The rows below come in pairs that one turn or mirror swaps. Which row does each named row swap with?
lupep: -9 -183 -33 4 -16 76 -74 -22 -116 71 37 20 -339 76 307 287 63 -109 84
 -224 428
zako: 83 -162 242 -200 -189 -51 -155 214 -30 -99 -214 408 -142 -30 117 81 238
 -259 65 -138 -179
mezot: 69 -54 35 -35 153 14 -225 80 -39 20 -97 -153 267 -206 -260 99 -246 415
 134 -79 -124
Gep: 97 66 124 -72 -115 -5 -599 155 -9 -31 -125 167 -217 -259 178 -111 55
 -124 -66 -50 -244
tafof: 230 -201 72 -112 271 303 -55 -101 77 -9 -76 -155 -39 35 194 492 -27 32
 12 -190 127
guz: -13 -22 284 94 32 -34 139 -341 -16 122 326 26 -108 44 -205 182 -42 193
 259 121 8
teze: 55 -51 -28 -57 111 -58 -197 118 -111 37 -55 -95 235 -209 -261 20 -199
 422 107 -7 -308
dolom: 95 242 307 -105 114 -122 -1 -195 157 -109 163 -47 -35 140 111 -188 214
 -441 -78 148 -276
Ranit: 109 30 -53 52 185 -8 -94 -282 -115 -135 138 -363 -49 -45 -263 -37 -331
 66 126 -9 193
kolel: 54 -47 93 32 17 -61 91 -279 -228 -36 194 -177 2 23 -296 11 -201 183 283
 141 186
vel: 241 -256 77 -143 181 244 -40 -58 118 -23 -89 -103 15 -7 69 512 -101 -25
 -50 -258 129
supam: 95 124 247 159 -141 -205 -142 -121 -25 -188 19 121 9 -13 344 -191 38 0
 76 167 -518
Someg: -43 -60 -103 84 -123 -237 23 87 -276 96 -4 164 -291 -38 284 -210 75 109
 -132 -7 349
Tes: 12 -97 263 -1 98 5 88 -354 -136 50 301 -33 -97 41 -187 165 -76 209 277
 138 102
nid: -11 -61 -93 137 -214 -278 -52 25 -208 1 5 150 -240 -88 216 -250 80 198
 -167 30 338
Zus: 106 -252 32 -14 46 76 44 63 -166 135 -74 2 -305 78 268 301 -57 -105 30
 -70 435
dugo: 45 -241 35 -15 42 -47 -23 12 -265 106 -51 58 -423 15 326 302 6 -97 -40
 -7 343
memug: -91 -60 213 165 94 -27 -25 -228 62 244 214 103 -145 -1 -100 265 -79 341
 168 127 -185
div: 69 212 55 109 4 -40 -581 7 9 -161 -43 -225 -149 -134 135 -242 -152 -212
 -171 -64 -100
duza: -5 15 267 -9 77 25 145 -331 -57 198 280 27 -7 43 -154 153 -40 212 267
 178 3
Borem: 241 -62 12 -91 176 199 -278 -3 147 -46 -164 -157 220 -202 -97 303 -175
 297 -8 -71 -135
Bop: 149 70 -107 66 185 -115 101 -143 -138 -438 -177 -445 -32 93 242 95 -165
 -148 -97 -57 -176
tol: 87 37 -133 -15 215 -240 211 255 260 68 -127 -258 280 83 100 -63 63 99
 -287 -148 41
kof: 254 -217 70 -137 218 229 9 -128 114 -56 -157 -174 -1 67 147 501 -23 -11
 -51 -160 196
tezan: -73 99 16 -177 122 -196 -190 217 -142 14 32 -123 263 -193 -246 -170 -82
 277 149 -102 -304
fak: 4 72 -107 7 138 -153 21 229 315 124 -125 -289 301 19 53 -139 60 203 -338
 -121 -17
nadep: -348 44 160 61 -52 -296 77 245 -137 65 -126 -137 -107 73 -30 135 -143 6
 328 -244 -235
Nog: -14 -73 146 -11 114 -13 129 -303 -119 18 319 -200 -55 22 -316 41 -164
 123 254 66 145
fur: 140 199 10 94 67 -73 -454 -79 -121 -155 11 -316 -140 -108 -25 -226 -299
 -144 -186 55 89
zosuz: -88 -72 -62 75 -144 -216 -110 60 -284 102 3 217 -276 -37 257 -207 63 176
 -125 -23 333
dedam: 36 -189 233 -254 -176 -111 -118 203 -76 -11 -165 371 -188 -35 192 70 292
 -221 86 -156 -136
kibam: 126 4 -147 -72 219 -171 219 188 225 -47 -193 -201 360 164 71 -18 17 42
 -319 -169 33
zado: -32 217 142 -130 217 -262 -55 95 -16 -47 134 -252 -65 114 -4 -323 180
 -455 22 -22 -268
Mefo: 211 121 290 58 13 -91 -103 -184 299 -262 78 -40 43 78 283 -162 105 -268
 -104 78 -404
Noro: -93 -99 -95 125 -138 -263 -143 58 -246 56 -28 195 -288 -72 223 -175 46
 115 -106 27 365
sep: 26 -66 -116 114 -247 -177 -182 -11 -150 50 -13 75 -174 -159 159 -322 40
 295 -273 120 191
kef: 148 155 335 -40 154 -127 62 -140 148 -108 206 -109 -57 132 141 -186 228
 -397 -50 103 -345
paze: 62 -162 -23 -299 29 -121 218 254 63 -276 -199 143 128 66 130 121 329
 -235 10 -229 -54
pokez: 92 141 334 -150 146 -191 -10 -45 163 -87 163 -87 -29 172 56 -193 190
 -486 -28 29 -316
fel: 229 161 327 67 -17 -81 -55 -190 149 -225 96 14 20 89 250 -106 147 -248
 -97 152 -467
sefi: 82 32 -146 -55 193 -203 313 200 219 -48 -175 -183 323 117 76 -28 56 34
 -252 -175 120
naki: 16 105 281 -127 159 -199 18 30 -7 -97 193 -181 -87 69 -33 -377 162 -464
 19 62 -252
Radap: 113 144 5 -16 12 -99 -577 69 -54 -139 -52 -92 -198 -171 130 -261 -70
 -254 -203 -81 -189
Zofo: -59 118 155 -140 156 -298 -131 235 -151 -29 40 -104 -25 -57 -115 -439 55
 -226 155 -47 -324
tofi: 63 -235 291 -207 -86 -21 -190 222 -112 -103 -172 345 -176 -135 202 63
 264 -240 21 -164 -129
zatot: 98 -114 279 -191 -158 3 -201 225 -65 -67 -173 405 -192 -105 249 88 283
 -176 35 -89 -109
zepu: -64 172 34 271 149 -56 -81 -254 225 122 72 -141 -37 97 -7 367 -228 190
 -5 40 -276
mok: -89 70 257 185 61 7 -14 -265 76 214 234 50 -101 47 -85 331 -50 266 168
 68 -173
giz: 277 -144 32 -143 201 275 -29 -46 175 -8 -118 -72 55 13 114 549 -23 32
 -77 -172 88
geka: 63 49 -69 -79 261 -180 77 269 204 248 -138 -249 303 -75 18 -151 81 242
 -206 -82 -157
noki: 67 50 -89 138 -257 -151 -255 -157 -63 -66 -35 62 -222 -178 121 -299 6
 133 -224 47 310
rade: -261 36 91 77 -191 -354 34 204 -244 114 -91 29 -178 23 19 65 -202 51 327
 -195 -182
Nur: 124 -51 -191 -83 228 -211 185 226 232 -34 -174 -215 392 119 126 -12 30
 47 -235 -143 39
vod: 186 -259 48 -222 68 -106 264 311 12 -182 -296 103 174 120 65 141 259
 -212 -24 -75 -113
san: 83 -146 56 -265 -5 -165 250 224 154 -234 -204 58 291 87 136 214 208 -175
 22 -256 -32
pigu: 173 -45 -99 53 2 -122 81 -193 -274 -435 -108 -360 -172 84 232 52 -208
 -172 -47 -16 -182

zosuz swaps with -> kibam
Tes swaps with -> pokez
noki swaps with -> geka
fel swaps with -> mok
Gep swaps with -> Borem
teze swaps with -> div
vel swaps with -> tofi

The rows below come in pairs that one turn or mirror swaps. Which row does each named row swap with?
Gula: -415 -157 454 -208 172 -74 349 22 -357 242 120 89 -373 104 16 -193 -3
 363 -427 -234 17 136 185 73 200 418 -29
dubov: -101 165 17 -444 -85 317 117 119 63 85 166 -266 -168 111 218 -215 -282
 186 306 -191 92 21 -42 314 -77 -52 -201
Nurid: -32 49 435 -10 -80 73 235 -354 -137 168 37 -223 -551 61 -79 -47 -173 494
 -1 -362 282 -67 312 239 242 -219 37
kunib: -140 117 198 -112 137 101 68 -1 99 72 54 -332 133 45 230 -244 15 610 196
 -149 271 32 212 381 -315 351 19
munuf: -344 -159 582 -142 -114 -23 -116 30 -306 82 113 146 -2 -152 184 -203
 -117 241 124 -550 316 204 163 379 273 74 -47
geg: 60 163 167 51 145 -215 265 -165 143 54 87 332 -174 -89 269 -370 -175 -36
 226 -382 -14 -156 358 -12 288 -35 183
vifa: -39 -237 273 -108 684 109 154 177 79 55 293 -123 -401 91 -28 -386 40 422
 3 -290 -264 -90 132 149 -7 -175 -24
Fabo: 33 230 176 169 250 -169 58 48 -295 -182 113 88 -45 -409 -26 -293 -125
 298 -80 -352 0 264 257 -52 -95 159 -248
siv: -229 -157 583 -87 248 -112 21 18 180 168 52 106 149 -148 380 -339 -344
 126 -66 -107 -49 234 330 280 -229 -127 -65
zuvuv: 151 107 292 71 143 -137 256 -299 139 16 140 328 -152 -135 250 -485 -210
 -18 156 -336 23 -133 310 27 314 -36 122
nif: 23 -400 226 -261 281 -114 122 -114 136 565 186 -200 -332 118 32 -267 53
 232 36 -334 335 148 -115 190 36 59 -89
bedos: -94 174 42 -512 14 307 39 99 56 -55 315 -179 -245 183 35 -271 -378 233
 239 -136 64 24 119 334 89 -127 -187
tesu: -88 108 145 -300 131 374 183 6 43 17 239 -210 -361 165 112 -254 -423 279
 262 9 124 -187 70 362 -9 -160 -175
ralil: -358 -260 -138 -276 198 62 -9 80 41 70 1 33 -275 46 161 -370 -49 175 -50
 -222 -293 89 -36 70 482 14 71
fet: -88 -125 548 -185 -48 -339 134 -68 -367 -139 145 -106 -113 -234 167 -520
 -214 392 117 -464 226 393 206 0 36 275 6
Benom: -424 -191 552 -105 250 -118 339 57 -370 172 43 38 -295 218 148 -213 55
 452 -388 -222 76 80 165 -10 181 318 19
kod: -293 -120 549 9 241 -95 -32 -17 65 215 138 67 154 -119 399 -354 -255 186
 -65 -143 -9 111 146 120 -397 -117 -27
Kopud: -360 -288 526 -219 83 -154 270 37 -404 202 112 138 -272 149 105 -285
 -125 538 -388 -145 103 6 90 39 174 304 -109
Koba: 50 -68 7 60 347 54 29 -161 150 -69 129 -103 -185 -138 -17 -242 -58 85
 -25 102 -340 135 331 175 323 281 -158
sisib: 147 132 233 64 198 -199 195 -180 214 127 119 384 -167 -72 242 -331 -246
 27 274 -326 49 -129 353 111 273 -99 126
vuvif: 7 -3 120 -118 226 30 213 43 222 76 123 -363 8 178 272 -359 -60 574 227
 -145 256 -123 180 372 -219 315 93
dumi: -119 93 175 -544 211 -205 308 -374 -71 -373 -155 274 -197 -70 96 -243
 -18 288 156 12 -137 -75 185 4 102 19 -123
vodef: -346 -185 462 -87 234 21 36 -12 201 227 11 17 193 -94 311 -334 -352 156
 -56 -179 -42 244 368 169 -231 -166 -43
nodip: -33 -454 167 -206 338 -122 112 -101 217 525 213 -195 -274 87 153 -346
 -108 65 22 -259 228 113 -100 261 46 84 -37
nemu: -101 -71 241 -387 354 92 -170 -284 -104 -97 356 268 -266 15 235 -111 163
 243 23 -287 105 -46 -139 143 158 422 126
viku: 5 22 107 221 176 -128 62 -58 -275 -208 13 70 -135 -372 -45 -122 -78 394
 -108 -166 1 285 258 15 -97 134 -392
Meki: -387 -186 537 -189 265 -120 363 41 -284 204 124 62 -413 136 65 -183 -115
 423 -437 -205 156 82 125 129 178 400 -117
kone: 41 -431 215 -225 324 -146 135 -38 177 506 158 -91 -332 80 64 -240 -102
 114 37 -365 338 220 -135 180 113 77 -145
pefa: -159 -21 315 -406 443 134 -79 -311 -101 -129 372 196 -77 48 244 -131 219
 315 -36 -302 151 85 -80 45 78 403 141
viv: -24 -64 355 -395 311 99 -159 -354 -168 -65 382 202 -166 -83 289 -91 147
 300 21 -355 111 7 -112 134 -47 399 108
selip: -209 36 83 -501 309 -185 256 -268 -255 -204 -277 215 -247 -89 93 -170
 142 253 245 -185 -127 157 48 -25 260 208 -53
Vun: -25 19 371 -363 216 55 -150 -388 -182 -193 355 270 -163 -135 206 -68 127
 355 14 -285 240 166 -91 12 43 315 51
pufak: 12 71 39 -20 450 -54 51 -20 108 -94 -18 -26 -217 -203 -32 -231 -77 135
 -196 84 -292 148 499 206 158 276 -191
pedi: -258 -85 488 -68 312 212 94 12 93 -264 1 184 -267 10 -309 -370 -96 594
 281 -264 -4 146 298 17 105 -112 -292
zirem: 99 43 267 31 87 -207 272 -241 177 127 22 359 -273 -128 207 -387 -155 26
 324 -309 -12 -141 329 29 183 -71 195
Zere: 39 -32 27 -20 246 45 38 -49 178 -37 61 -88 -276 -164 -114 -244 -34 212
 -154 80 -331 28 351 222 334 301 -254
turub: -271 -312 433 -115 133 -87 -51 43 143 233 74 86 165 -99 400 -387 -410
 208 -133 -34 -44 62 209 199 -146 -127 -58
firad: 4 -468 286 -206 236 -145 191 -78 188 484 295 -171 -226 148 168 -314 -1
 198 -55 -368 308 185 -125 202 128 85 -83
kebu: -145 36 349 96 82 -9 262 95 -113 -42 146 -74 -86 321 405 -228 41 296 -30
 -277 187 142 115 572 251 101 341
kopim: -239 85 13 -363 2 271 11 94 -16 40 126 -234 -144 75 15 -196 -418 189 310
 -193 158 -52 169 461 -13 -233 -106
nagoz: -119 -225 318 -307 398 -316 198 -173 122 470 -112 -236 80 124 302 -282
 -70 327 -53 -357 86 -99 239 163 350 227 -52
gipo: -185 134 22 -424 352 -106 402 -332 -278 -137 -174 198 -96 -155 72 -210
 74 354 354 -176 -130 80 26 -6 162 95 56
Guk: 64 -44 -8 -17 415 -3 65 -161 82 -105 202 25 -218 -151 -31 -249 15 86 -94
 46 -330 191 300 229 366 308 -127
guri: -289 -120 494 27 197 16 -103 59 134 281 38 9 162 -103 404 -258 -264 81
 -130 -126 2 184 250 162 -190 -138 -66
lipez: -278 44 454 -35 353 207 98 47 51 -81 -3 -21 -346 -14 -293 -328 -175 709
 370 -281 71 194 261 73 -24 -41 -275
gegev: -178 58 227 -231 -127 40 36 -44 -223 93 -204 -74 40 102 -40 -432 -121
 603 108 -230 -17 369 266 6 118 -182 -362
zik: -65 -135 405 -165 -23 -326 78 1 -217 -226 193 -147 -20 -295 270 -508
 -207 282 117 -511 185 363 239 14 96 256 120
letun: -105 373 506 -166 307 -157 -67 -286 82 321 -100 78 -79 -11 367 -48 -124
 434 -57 -368 217 135 -80 -82 104 53 10
rig: -67 41 391 47 -20 149 143 -359 -137 64 136 -198 -635 -16 -102 -66 -191
 513 34 -429 271 -92 243 226 189 -77 119
sel: -363 -196 464 -53 226 -137 338 -38 -379 155 227 -52 -309 171 169 -227 -8
 402 -468 -169 93 10 46 97 35 358 10
Razep: 196 154 148 109 217 -181 258 -276 170 76 108 282 -104 -24 209 -407 -101
 44 266 -346 -20 -110 396 4 154 30 149
Ros: -43 -10 436 72 -77 66 303 -353 -50 182 -20 -172 -622 -38 -81 -174 -212
 533 47 -315 282 -154 227 284 236 -100 38
Selu: -117 149 74 -368 140 364 50 89 -63 38 92 -392 -106 136 52 -302 -312 206
 246 -209 92 38 172 452 66 -157 -270
Bav: -29 -33 167 -102 206 34 199 -71 58 4 76 -288 96 147 299 -272 -72 603 225
 -275 303 -72 193 348 -333 387 2
Bek: 32 -189 519 -213 2 -357 150 34 -237 -166 115 -218 -115 -262 227 -488
 -240 346 112 -489 133 411 265 97 115 213 87
gudun: -353 -118 560 -149 159 -25 390 18 -357 211 115 55 -360 65 34 -115 -153
 427 -423 -109 70 -13 10 -1 192 315 -92
reke: 33 38 399 5 -89 76 300 -378 -131 91 136 -202 -570 35 -46 -140 -332 406
 -50 -375 292 -101 330 176 303 -89 19
lugik: -96 -161 521 -157 -96 -370 109 -5 -142 -63 161 -151 -33 -334 293 -445
 -173 374 82 -507 200 379 138 9 63 247 52
foguf: -119 59 90 -598 240 -298 327 -359 -315 -105 -130 185 -181 58 34 -183 41
 307 154 -139 -101 31 156 -76 265 176 -10
Suvek: -8 62 449 9 -5 -36 284 -331 -151 86 45 -148 -596 28 -50 -60 -252 569 2
 -344 267 -81 322 280 356 -70 76
Zev: -72 -306 221 -25 661 72 203 12 32 131 180 -210 -424 84 -119 -244 117 420
 -40 -271 -89 10 60 273 -51 -209 54
konop: -30 116 170 -381 160 -211 354 -380 -241 -309 -90 279 -282 -108 190 -174
 -40 328 229 91 -83 19 117 -54 133 192 -48
vud: -115 -21 113 -607 104 -127 401 -344 -207 -294 -85 60 -203 71 235 -141 84
 352 190 -176 -80 188 -13 -92 161 188 1
Vufi: -124 214 -13 -330 157 420 159 -42 -184 91 203 -323 -125 12 -14 -206 -306
 245 205 -206 68 -14 63 453 110 -162 -155
ren: -187 174 81 -384 6 306 169 68 2 -76 145 -141 -375 99 -41 -246 -309 241
 134 -38 109 -262 124 449 14 -119 -288
fal: -16 100 245 -128 124 24 75 -114 70 -34 -13 -309 139 147 232 -301 -124
 674 267 -183 293 -17 291 356 -288 261 -64
soref: -275 -24 520 -32 313 246 105 29 -27 -105 20 60 -379 53 -311 -342 -79 645
 389 -253 18 168 245 -30 66 7 -257
Fegog: -228 -189 546 -10 191 -25 173 37 159 135 39 88 226 -102 354 -329 -341
 143 -37 6 -116 105 238 191 -182 -198 2
suruk: -306 -45 475 -104 484 254 82 120 -27 -140 22 168 -444 71 -293 -284 -80
 539 142 -230 48 182 329 122 -6 -102 -232
bez: -147 30 -2 -543 103 -261 324 -306 -63 -236 -184 144 -262 6 65 -104 19
 417 272 1 -71 157 109 -15 163 168 -40

guri swaps with -> Benom
dumi swaps with -> ren
nodip swaps with -> fet
Vufi swaps with -> gipo
lugik swaps with -> firad
turub swaps with -> Kopud
gudun swaps with -> Fegog
zirem swaps with -> reke
Vun swaps with -> vuvif
letun swaps with -> kebu
vifa swaps with -> viku
nagoz swaps with -> munuf

